In the data rows, the value 500 means zero.
What is the hidden score of each row? Scores go from 0 to 30, and 15 is about the middle. The score is a weighted sum of the row's numbers plus the product of two more (or one squared), each taken from its middle value.
tensor([555., 482., 495., 512., 496., 555., 534., 539., 466., 535., 562., 477.,
        561., 548., 529., 510.]) ~ 9
tensor([545., 431., 402., 455., 437., 556., 424., 494., 401., 511., 518., 477.,
        488., 526., 586., 526.]) ~ 12
tensor([511., 506., 507., 477., 454., 471., 491., 529., 464., 514., 504., 484.,
        469., 503., 472., 516.]) ~ 10
tensor([501., 460., 462., 469., 455., 569., 472., 506., 463., 557., 536., 511.,
        501., 568., 580., 545.]) ~ 12
tensor([432., 437., 435., 372., 404., 417., 405., 433., 419., 448., 438., 437.,
        353., 468., 394., 392.]) ~ 15
tensor([466., 593., 577., 556., 490., 457., 436., 509., 440., 486., 465., 551.,
        539., 463., 499., 546.]) ~ 9
tensor([478., 571., 706., 518., 558., 436., 508., 561., 575., 549., 479., 583.,
        323., 617., 575., 538.]) ~ 9
tensor([471., 369., 378., 475., 422., 495., 380., 384., 557., 480., 396., 436.,
        405., 535., 437., 365.]) ~ 17
tensor([574., 513., 490., 506., 502., 548., 543., 606., 440., 536., 607., 505.,
        519., 533., 562., 594.]) ~ 7
tensor([462., 552., 605., 552., 531., 474., 553., 523., 524., 483., 521., 550.,
        587., 467., 442., 571.]) ~ 14
tensor([526., 409., 381., 489., 476., 535., 504., 497., 447., 498., 549., 403.,
        528., 511., 496., 500.]) ~ 13
tensor([602., 468., 496., 560., 543., 554., 550., 558., 493., 518., 534., 437.,
        604., 472., 533., 525.]) ~ 8
tensor([573., 501., 480., 657., 617., 601., 514., 575., 593., 524., 567., 465.,
        676., 537., 550., 488.]) ~ 10
tensor([561., 544., 522., 568., 649., 575., 584., 557., 542., 566., 541., 423.,
        631., 517., 503., 488.]) ~ 13
tensor([537., 512., 520., 500., 555., 543., 504., 562., 510., 571., 552., 443.,
        592., 567., 549., 563.]) ~ 12
tensor([602., 578., 526., 504., 527., 476., 606., 539., 494., 462., 561., 565.,
        603., 468., 520., 574.]) ~ 18
tensor([566., 515., 504., 545., 558., 527., 515., 486., 485., 564., 561., 496.,
        543., 522., 540., 506.]) ~ 16
tensor([432., 324., 384., 469., 439., 502., 371., 371., 489., 451., 454., 402.,
        414., 457., 451., 360.]) ~ 16
tensor([467., 344., 380., 498., 443., 589., 411., 342., 553., 482., 429., 437.,
        455., 507., 494., 392.]) ~ 17
tensor([443., 412., 355., 459., 432., 521., 380., 437., 383., 495., 434., 333.,
        402., 454., 470., 407.]) ~ 20
tensor([429., 509., 483., 439., 454., 432., 516., 480., 392., 424., 432., 583.,
        498., 395., 432., 468.]) ~ 18
tensor([474., 482., 460., 468., 406., 436., 429., 496., 492., 449., 406., 478.,
        439., 500., 457., 474.]) ~ 12
tensor([487., 468., 532., 421., 471., 512., 473., 493., 435., 518., 464., 445.,
        422., 551., 450., 395.]) ~ 7
tensor([548., 603., 543., 520., 530., 452., 551., 517., 508., 479., 500., 554.,
        571., 470., 446., 503.]) ~ 17
tensor([601., 467., 558., 563., 629., 629., 548., 534., 575., 607., 551., 581.,
        529., 637., 630., 626.]) ~ 11
tensor([495., 537., 583., 517., 497., 438., 524., 561., 486., 510., 481., 556.,
        493., 496., 405., 560.]) ~ 8
tensor([560., 566., 545., 561., 529., 513., 546., 544., 600., 582., 530., 572.,
        489., 562., 573., 553.]) ~ 18
tensor([498., 468., 451., 475., 472., 543., 450., 488., 470., 528., 521., 426.,
        549., 542., 515., 488.]) ~ 12
tensor([419., 368., 330., 374., 415., 460., 407., 347., 434., 441., 444., 366.,
        399., 494., 417., 384.]) ~ 22
tensor([144., 770., 797., 504., 548., 204., 654., 527., 380., 175., 333., 750.,
        374., 192., 280., 487.]) ~ 26
tensor([503., 445., 433., 472., 521., 519., 538., 499., 417., 554., 527., 378.,
        478., 447., 473., 444.]) ~ 17
tensor([388., 431., 488., 386., 341., 406., 419., 420., 384., 499., 413., 447.,
        311., 512., 431., 452.]) ~ 13
tensor([479., 431., 397., 472., 460., 504., 459., 468., 443., 497., 493., 381.,
        507., 459., 484., 382.]) ~ 18
tensor([471., 420., 432., 530., 527., 607., 473., 460., 583., 490., 534., 476.,
        546., 554., 527., 378.]) ~ 16
tensor([478., 469., 418., 507., 502., 518., 442., 502., 463., 467., 430., 408.,
        526., 458., 474., 422.]) ~ 15
tensor([533., 522., 570., 481., 562., 520., 551., 592., 458., 600., 577., 469.,
        599., 575., 516., 552.]) ~ 11
tensor([530., 480., 491., 449., 490., 481., 539., 511., 447., 457., 490., 484.,
        519., 498., 500., 461.]) ~ 14
tensor([407., 512., 520., 482., 441., 376., 534., 464., 386., 373., 463., 545.,
        513., 415., 371., 419.]) ~ 15
tensor([509., 464., 495., 487., 558., 560., 463., 492., 624., 538., 518., 479.,
        464., 591., 597., 461.]) ~ 18
tensor([621., 532., 607., 609., 565., 540., 560., 526., 629., 604., 607., 543.,
        586., 582., 534., 576.]) ~ 21
tensor([451., 474., 446., 435., 406., 391., 438., 432., 459., 401., 391., 446.,
        444., 379., 387., 451.]) ~ 17
tensor([575., 536., 515., 542., 520., 504., 538., 488., 459., 489., 578., 553.,
        584., 501., 534., 534.]) ~ 15
tensor([450., 440., 531., 426., 454., 402., 445., 409., 435., 431., 381., 428.,
        486., 417., 403., 458.]) ~ 13
tensor([577., 537., 606., 490., 505., 465., 516., 584., 552., 570., 552., 515.,
        459., 554., 578., 561.]) ~ 11
tensor([529., 440., 340., 352., 346., 487., 351., 505., 352., 468., 438., 544.,
        367., 477., 579., 608.]) ~ 16
tensor([532., 572., 600., 570., 570., 447., 569., 581., 517., 513., 555., 605.,
        577., 467., 506., 597.]) ~ 15
tensor([378., 508., 379., 372., 259., 379., 379., 485., 388., 407., 336., 507.,
        381., 385., 420., 459.]) ~ 21
tensor([508., 527., 510., 536., 577., 588., 497., 489., 564., 571., 573., 489.,
        565., 561., 567., 541.]) ~ 17
tensor([619., 603., 546., 570., 560., 614., 611., 574., 612., 610., 586., 551.,
        611., 600., 647., 573.]) ~ 18
tensor([484., 461., 475., 423., 471., 477., 446., 458., 402., 446., 458., 504.,
        548., 424., 428., 460.]) ~ 12
tensor([699., 578., 531., 481., 513., 645., 494., 672., 502., 688., 684., 720.,
        543., 658., 855., 760.]) ~ 13
tensor([589., 532., 488., 485., 391., 462., 448., 572., 478., 521., 503., 606.,
        487., 518., 552., 589.]) ~ 11
tensor([648., 629., 665., 608., 623., 519., 617., 617., 650., 585., 605., 608.,
        519., 622., 626., 653.]) ~ 14
tensor([505., 488., 407., 498., 475., 502., 442., 483., 443., 492., 468., 370.,
        554., 453., 431., 433.]) ~ 13
tensor([526., 457., 484., 538., 489., 527., 467., 471., 527., 494., 433., 453.,
        468., 564., 484., 501.]) ~ 8
tensor([531., 562., 567., 520., 511., 486., 521., 507., 485., 489., 499., 559.,
        547., 474., 497., 511.]) ~ 13
tensor([509., 448., 476., 466., 486., 538., 492., 492., 486., 540., 519., 452.,
        513., 497., 501., 462.]) ~ 13
tensor([498., 469., 485., 448., 446., 483., 468., 528., 502., 564., 518., 514.,
        426., 552., 502., 509.]) ~ 14
tensor([534., 462., 476., 561., 487., 562., 473., 451., 596., 510., 487., 508.,
        432., 580., 555., 463.]) ~ 14
tensor([635., 560., 564., 651., 600., 605., 568., 595., 630., 612., 660., 537.,
        629., 616., 625., 603.]) ~ 14
tensor([632., 608., 570., 587., 658., 589., 590., 624., 587., 637., 616., 481.,
        618., 601., 630., 585.]) ~ 13
tensor([453., 445., 482., 438., 501., 487., 441., 486., 443., 510., 493., 371.,
        444., 504., 506., 479.]) ~ 12
tensor([484., 584., 633., 502., 500., 476., 551., 522., 607., 594., 509., 536.,
        345., 652., 562., 523.]) ~ 15
tensor([586., 547., 578., 572., 574., 532., 601., 630., 627., 630., 618., 650.,
        564., 637., 596., 638.]) ~ 24
tensor([655., 630., 656., 701., 583., 524., 605., 622., 669., 616., 695., 642.,
        583., 644., 606., 651.]) ~ 21
tensor([477., 479., 448., 446., 412., 439., 455., 476., 386., 466., 471., 505.,
        517., 418., 504., 462.]) ~ 19
tensor([609., 601., 612., 562., 592., 528., 596., 591., 609., 639., 622., 575.,
        548., 615., 618., 670.]) ~ 21
tensor([493., 465., 492., 463., 501., 492., 495., 504., 494., 538., 527., 436.,
        487., 538., 465., 504.]) ~ 14
tensor([489., 522., 517., 496., 512., 493., 554., 553., 496., 507., 525., 506.,
        576., 477., 478., 512.]) ~ 15
tensor([681., 652., 602., 652., 582., 564., 626., 635., 653., 676., 631., 624.,
        573., 659., 631., 631.]) ~ 17
tensor([610., 510., 545., 488., 507., 509., 529., 583., 507., 546., 572., 473.,
        554., 537., 470., 527.]) ~ 8
tensor([549., 526., 497., 527., 489., 612., 508., 558., 555., 591., 661., 536.,
        525., 572., 642., 545.]) ~ 14
tensor([546., 465., 537., 456., 503., 532., 479., 521., 551., 574., 542., 525.,
        408., 608., 548., 566.]) ~ 12
tensor([444., 368., 383., 316., 377., 422., 374., 409., 275., 461., 492., 375.,
        421., 378., 466., 459.]) ~ 17
tensor([282., 607., 566., 446., 388., 284., 551., 556., 400., 230., 354., 705.,
        425., 258., 417., 461.]) ~ 28
tensor([477., 436., 458., 481., 496., 464., 443., 436., 544., 482., 496., 436.,
        478., 467., 413., 472.]) ~ 18
tensor([537., 364., 425., 371., 427., 542., 380., 485., 308., 613., 591., 577.,
        353., 529., 666., 676.]) ~ 12
tensor([486., 446., 499., 400., 456., 459., 473., 508., 492., 527., 535., 497.,
        461., 508., 458., 514.]) ~ 18
tensor([504., 426., 377., 517., 522., 570., 446., 449., 454., 480., 496., 397.,
        465., 486., 503., 422.]) ~ 17
tensor([453., 540., 510., 435., 463., 420., 494., 469., 406., 414., 455., 501.,
        502., 369., 381., 465.]) ~ 14
tensor([612., 486., 468., 546., 549., 529., 521., 515., 532., 542., 552., 444.,
        601., 541., 545., 457.]) ~ 16
tensor([627., 590., 562., 564., 564., 544., 589., 602., 636., 599., 588., 596.,
        531., 659., 607., 623.]) ~ 18
tensor([545., 556., 540., 511., 518., 442., 525., 498., 514., 440., 498., 542.,
        540., 434., 477., 544.]) ~ 16
tensor([586., 491., 504., 564., 492., 535., 552., 531., 521., 566., 536., 395.,
        534., 538., 547., 478.]) ~ 11
tensor([470., 438., 426., 497., 494., 540., 436., 426., 446., 450., 486., 358.,
        552., 450., 410., 419.]) ~ 9
tensor([534., 348., 365., 443., 437., 514., 434., 464., 438., 523., 478., 420.,
        479., 498., 486., 447.]) ~ 14
tensor([434., 450., 380., 531., 437., 484., 446., 378., 533., 447., 378., 407.,
        468., 446., 387., 471.]) ~ 18
tensor([492., 485., 455., 537., 538., 531., 500., 488., 465., 512., 517., 432.,
        525., 505., 530., 530.]) ~ 14
tensor([500., 587., 611., 509., 480., 491., 549., 528., 527., 543., 550., 579.,
        428., 561., 554., 573.]) ~ 13
